128 stands for zero in the data rows.
Here are some points, one per row:
[119 115 155 127 108  93  92 139 124 149 173 123 135 135 145 105 127  88 122  92 145 140 154 127 144  71 137 119 124 126 158 116]
[159 138 124 139 177 112 122 127 160 119 131 115 162 150 134 125 113  84 145  91  98 130  84 144  93 107 134 108 126 148 124 123]
[132 113 151 104 144 111 116 120 105 163 131 134 153 139  99 126 142 134 141 154 110  97 135 139 150 143 114 158 112 100 154  80]
[125 148 144 111 121 115 151 137 105 129 118 105 119 131  93 158 130 159 146 113 135  92 138 110 101 119 141  90 111 164 130 140]
[ 97 115  99 140 143 110 143 162 116 109 143 107 122 109 124 125 135 157 150 129 114 128 140 150 143 118 118 128 153 136 115 102]
[ 96 110 126 196  79 126 170 117 131 119 173 183  36 255 168  35 167 197  95 114 212 132  94 173  99 164 173 180 164  58 123  75]
[111 122 104  90 138 113 119 101 140 137 127  98 130  91 108 141 113 128 149 184 106 119 110 127 119 158 112  83 105 146 112 167]
[124 144 104 137 154 137 119 106 120 107  95  97 158 131  76 165 146 128 147 156 119 109 144 142  83 156 125 131 130 128 120 169]
[114 132 116 203 173  91 106 103 151 133 137 121 135 123 129 116 162 148 124 118 131 160 147 141 110 190 110 136 160  82 111 116]
[124 130 121 136 141 131 137 120 102 128 136 136 135 122 143 113 141 135 136 124 142 134 141 140 134 139 161 102 135 143 128 135]
[144 127 132  95 126 122 171 120 112 114 107 109 164 136 186 107  99  34 134 168  74 111 122 100 111  67 116  99 122  96 184 174]
[133 200 133 151  86 130 126 104  91  62  86 146 121 119 132 106 125 179  97 110 101 138 128  91 117 122 172  84 129 129 105 189]
[134 116 127  97 155 103 149  98 150 134 116 127 156 141 129 123  98  88 142 186  92 146 125  94 103 125 106 102 154 116 135 136]
[149 121 126 154 125 141 116 152 123 150 130 126 128 111 130 144 107 102 130  88 128 107 159 122 132 137 115 167 154 118 124 115]
[130 147 131 129 168 128 150  92 145  97  92 119 145 112 105 116 128 133 124 127 111 131 109 149 124 134 127 143 130 152 131 132]
[ 88 130 150 132 103 112 127 115 128 131 142 169  98 108 192  78 119  99 133 127 165 189  88 106 193 101 132  92 100 152 111 113]
[128  84 139 139  95 101  76  78 149 144 135 183  75 190 128 122 116 198  81 176 164 111 173 200 126 204 143 154 126  88 117  69]
[146 145 143 140 136 140 112 130 129 111 110 158 130 125 143 129 130 124 119 121 104 155  93 113 117 152 137 135 144 115 112 142]
[106 157 166 152 110 116 124 145  90 124 117 138 116 117 120 124 139 136  90 132 137 138 166  82 148  64 136 111 132 105 155 118]
[ 85 149 135 119  89 116  94  95 105 126 158 159 128 119 159  81 125 163 110 117 147 137 133 140 142 129 131 113 127 124 115 131]
[131 150  92 107 117 150 136 128 157 119  97 123 113 107  91 141 154 146 119 122  82 154 107 125 112 123 120 149 171 108  91 141]
[ 92 128 173 114 107 111 122 168  95 161 172  98 121 121 156 153 124 140 123 156 191 140 142 109 166  95  98 111 112 159 143  95]
[ 86 141 107 128 123 162 101 130 112 168 143 127 148  85 125 120 118 136 144 126 145 112 122 155 137 140 121 121 100 107 136 145]
[120 123 116  63 180 111 225 156  98  86 122  24 141 192 124 136  57  40 132 160  58  39 125 120 163  26  74 115 158 118 159 198]
[103 173 163 148 119 120 130 124 110 176 135 115 132 121 119 134 108 154 117 139 139  96 130 113 160  97 122 107 114 155 151 109]
[130 120 104  91 161 103 142 126 167 114 123  82 142 130  88 154 159 109 137 174  97 124 138 127  94 175 124 127 138 155 104 137]
[138 149 105 115 139 141 139 111 137 104 137 119 131 109 109 131 118  71 122 164  84 138 109  82 130 126 117 135 126 109 119 189]
[154 139  73 127 162 147 116 160 147  98 153 108 129 109  84 179 159 120 120  70 137 132 121 167  87 173 126 153 174 157 102 142]
[137 144 100 119 149 140 139 115 141 117 134 137 121 116 147 121 103 127 149 121  96 137 129 128 141 123 127 132  78 147 104 140]
[154 132 100 122 128 123 128 129 135  88 115  99 151 138 122 138 150 121 151  83 100 156 138 110 120 123  94 128 150 133 116 176]
[126 105 133 157 123 172 114 177 129 169 147 126  78 117 148 153 109 140 138  89 166 132 142 119 138 121 118 140 138 142 131  97]
[114 121 121 120 149 123 104 129 111 114 152 112 100 106 108 158 114 121 141 119 135 123 121 112 128 155 114  95 145 155 118 118]
[ 98  95 149 157 163 123 117 112 148 129 140 149 130 137 121 114 113 114 154 155 112 124 109 120 139 144 131 143 102 138 131 129]
[138 125 102 141 160 130 137 119 144  87 121 130 144 115 124 143 144 126 138 133 107 134 104 150 121 115 108 149 176 136 110 113]
[ 99 125 168 172 110  84 103 104 141 144 148 159 104 164 170  88 121 177 102 144 162 123 171 171 128 196 145 109 122  53 100  82]
[118 153 119 112 133 135 110 145  95 103 120 128 140 108 116 141 128 128 148 138 146 107 154 115 126 142 111 112 126 127 129 129]
[192 145 122 158 147 184 128 125 142 144 102 133 144 126  88 150 152 155 121 105 107 139 155 111  72 146 127 140 139 135 112 174]
[210 146 134 139 120  42 127 100 127  80 138 129 113 215 112 135 104 182  89 136  56 118 230 196  53 141 134 128 128 118  70 144]
[133 114 149 132 105 126 132 135 105 107 126 111 139 142  94 169 109 156 107 124 150  93 151 117 128 110 117 185 134 137 156 131]
[132 155 139 121 122 122 109 133 163 154 131 182 101 103 169  89 136 128 109 134 130 187 104 126 138 177 138 129 110  92 132 114]
[152 103 154 106 142 131 116 138 151 188 126 131 132 135 140 152 117 112 161 130 137 136 131 130 125 150 115 142 161 116 127 113]
[119 111  91  97 148 126 163 104 124 138 100 154 132 140  98 108 118 122 130 120  83 124 136 130 106 114 104 142 122 134 127 117]
[113 124 117 125 138 148 118 128 141 114 122 129 135 126 120 155 140 119 161 131 113 139 122 147 126 160 111 164 172 122 121 110]
[142 113 153 107 161 140 133 127 151 137 116 112 130 124 103 126 119 114 132 133 100 137 120 128 115 115 126  92 140 159 135 131]
[135 145 122 132 114 162 126 140 157 135 111 160 115 137 111 121 142 123 115 119 169 136 119 152 127 164 141 169 148 119 111  88]
[122 155 102 104 167 138 126 117 143  61 106  99 133 121  48 165 136 145 117 140 101 129  99 162 123 208  99 185 121 100 112 135]
[152 108 148 118 112 124 195 164 112 135 117  74 131 171 168 123  83  68 119 162 133 101 148  78 133  51  92  94 167 180 175 157]
[172 119 159 126 111 123 110 150 129 170 145 140 138 124 154 126 127 120  75 108 139  90 157 127 134 130 126 146 147 108 126  99]
[151 101 165 118  82 130 128 128 113 145 136 139 116 145 127 110 101 148 143 138 136 137 135 115 152  80 130 122  90 138 148 123]
[146 147 141 132  86 108 124 134 129 118 115 130 115 118 163 114 137 144 133  86 139 159 139 124 156  63 132 107 143 135 135 105]
[118 112 121 117 143 121 113 140 135 132 148 100 158 116 137 134 144 116 119 147 127 111 123 110 131 124 126 117 103 111 141 145]
[119 112 111 131 140 153 116 135 124 136 104 131 153 123  98 159 125 125 113  98 121  98 160 136 117 155 105 160 149 116 137 122]
[140 149 164 143 110 112 112 134 125 185 127 150 126 132 146  86 129 167 145 115 149 146 127 118 167  69 151 110 101 156 133 116]
[115 126 160 108  95 133 111 150  99 174 146 117 110 114 149 115 111 108 135 155 149  93 142 111 184  90 113 104 103 106 136  97]
[156 107 114 170 143 113 137 157 134 118 160 129 120 101 146 128 175 127 131  70 147 123 152 139 145 134 134 145 158 123 125  72]
[118 134 124 113 132 171 146 138 119 102 127  96 178 117 101 161 133 122 137 128  97 104 136 116 122 155 101 142  89 113 130 118]
[141 134 125 119 142 108 110 126 125 137 114 135 140 116 136 116 141 121 158 147  94 168  75 130 145 144 133 123  97 128 136 125]
[179 114 115 132 118 135 144 121 162 109 113 162 124 125 138  97 127 131  96 106 114 119 167 126  97 127 164 152 135 122 128 148]
[ 94 150 164 118 110 118 107 112 108 170 143 109 138  99 129 124 101 109 156  70 157 122 138 133 148  91 117 111 109 110 130 112]
[ 72 109  87 134 117 153 139 106 150 114 118 183 120 161 132 113 139 143 118 160 167 120 111 182 113 192 167 171 143 105 104 124]
[160 115 105 137 173 112 138 111 145  62 116 137 164 106  92 123 143  89 103 130  60 119  96 114  76 207 140 171 140 121  92 160]
[134 125 158 132 114 120 120 135 122 143 156 124 122 108 152 117 101 122 134 126 176 139 144 110 150  76 132 105 140 121 137 120]
[ 87  83 131 110 125 138 116 123 129 124 137 131 103 115 122 178 149 126 137 144 107 117 127 123 107 126 109 177 129 109 128 120]
[138 124 129 143 156 142 100 103 119 108 134 164 137 110 128  84 118 128 142 129  95 122 115 120 108 161 130  99 121 144 127 190]
[156 130 112 129 144 156 133 119 161 160 108 140 129 111 144 130 153 113 156 141 118 150 106 137 114 168 128 131 137 132  95 172]
[143 133 100 123 100 142  99 145 149 143 129 149 135 130 151 144 151 154 129 153 159 167 142 141 140 125 141 121 138 141 135  89]
[183 121 119 135 141 129 113 110 154 146 140 140 112 122 138 109 139 116 123 105  83 138 114 125 115 129 152 115  83 149 138 140]
[122  88 116 112 143 106 134 122 117 129 143 130 128 112 138 138 131 160 124 131 127 131 118 141 166 110 126 150  81 113 114 143]
[131 106 148 122  89 170 115 131 136 145 111 167 126 136 126 128 151 159 118 132 137 141 100 132 132 160 161 157 126  86 136 117]
[126 137  91 123 153 101 145  77 132  82 109 176 150 119 104 108 143 113 135 135  76 145  86 137 118 173 146 154 112 122 100 150]
[ 97  93 135  90 168 182 174 150 113 113  98  94 181  81 131 142 128  47 148 108 158 116  67  93 176  83 119 149 124 156 174 147]
[114 134 141 145 139 102 109 126 112 118 104 114 145 118 115 131 143 172 132 120 138 129 134 119 114 113 120 116 113 151 112 138]
[124 139 111 137 117 143 127 126 144 129 125 131 110 112 110 116 136 128 141 133 155 144 113 144 136 150 134 124 114 144 130 144]
[145 130 113 122  76 146 110 166 121 134 132  84 155 132 153 130 126 135 136 101 140 117 165 130 137  63 152  81 121 159 143 109]
These points spread out most along one direction. Take the direction at right angles to it along which they spread out most. Go by this last direction. For each point below, how far along it does it lie, from 0 to 99? The average is 50, and the first point in the table lies past the average. One standard deviation of the points above along it is 16.
[109 134 129 136 120 105 122 152 125 134 139 121 122 121 142 137 133  91 136 141 161 125 124 139 149 113 102 103 115 121 156 108] 66
[145 150 100  95 145 148 128 125 156 163  92 150 109 116 117 128 133 120 134 112 130 131 104 154 103 178 131 134 149 143 107 113] 36
[ 85 119 135 121  78 115 132 137  98 107 152  94 107  88 133 154 117 154 109 111 167 141 128 112 132 120 124 101  95 130 131 123] 66
[ 36  81 135 166  73 122 124 126  99 142 130 145  57 228 180  84 114 184 120 173 237 138 132 152 142 133 180 131 127  56 139  59] 80
[139 146 178 113 108 118 106 124 127 147 124 110 126 137 126 135 131 141 129 142 133 123 141  98 149 107 154 130  85 143 139 131] 65
[ 98 139 119 156 107 170 128 113 113 165 119 159  75 202 134 121 130 183 122 114 167 128 114 157 126 163 161 161 108 162 135 101] 55
[125 136 127 120 117  94 168 150 116 137 137  92 138 126 160 108 118  87 126 137 113 131 126 120 137  63 129  79 148 152 149 141] 69
[184 136 123 145 119 142 138 127 112 111 158 134 132 135  96 152 144 144 103 111 121 105 131 109 109 113 130 113 134 139 142 142] 48
[185 136 130 138 150 138 158 117 162  93  81 193 140 142  96 140 112 120 105 154 115 126 134 116 117 149 175 100  92 135 135 172] 35
[103 141 161 135  76 127 119 149 106 158 138 127 131 112 125 160 134 161  84 137 163 127 131 126 120 105 124 103 127 123 141  92] 70
[114 154 107 122 115 133 123 143 102 145 137 104 123  85 133 164 122 105 142  96 145 123 140 134 112 106 119 122 123 150 116 121] 58
[121  81 125 119 166 162 174 166 125 107 151  73 138 128 157 134 122  68 169 113 119 130  54  70 184  51  94 141 150 196 156 167] 66
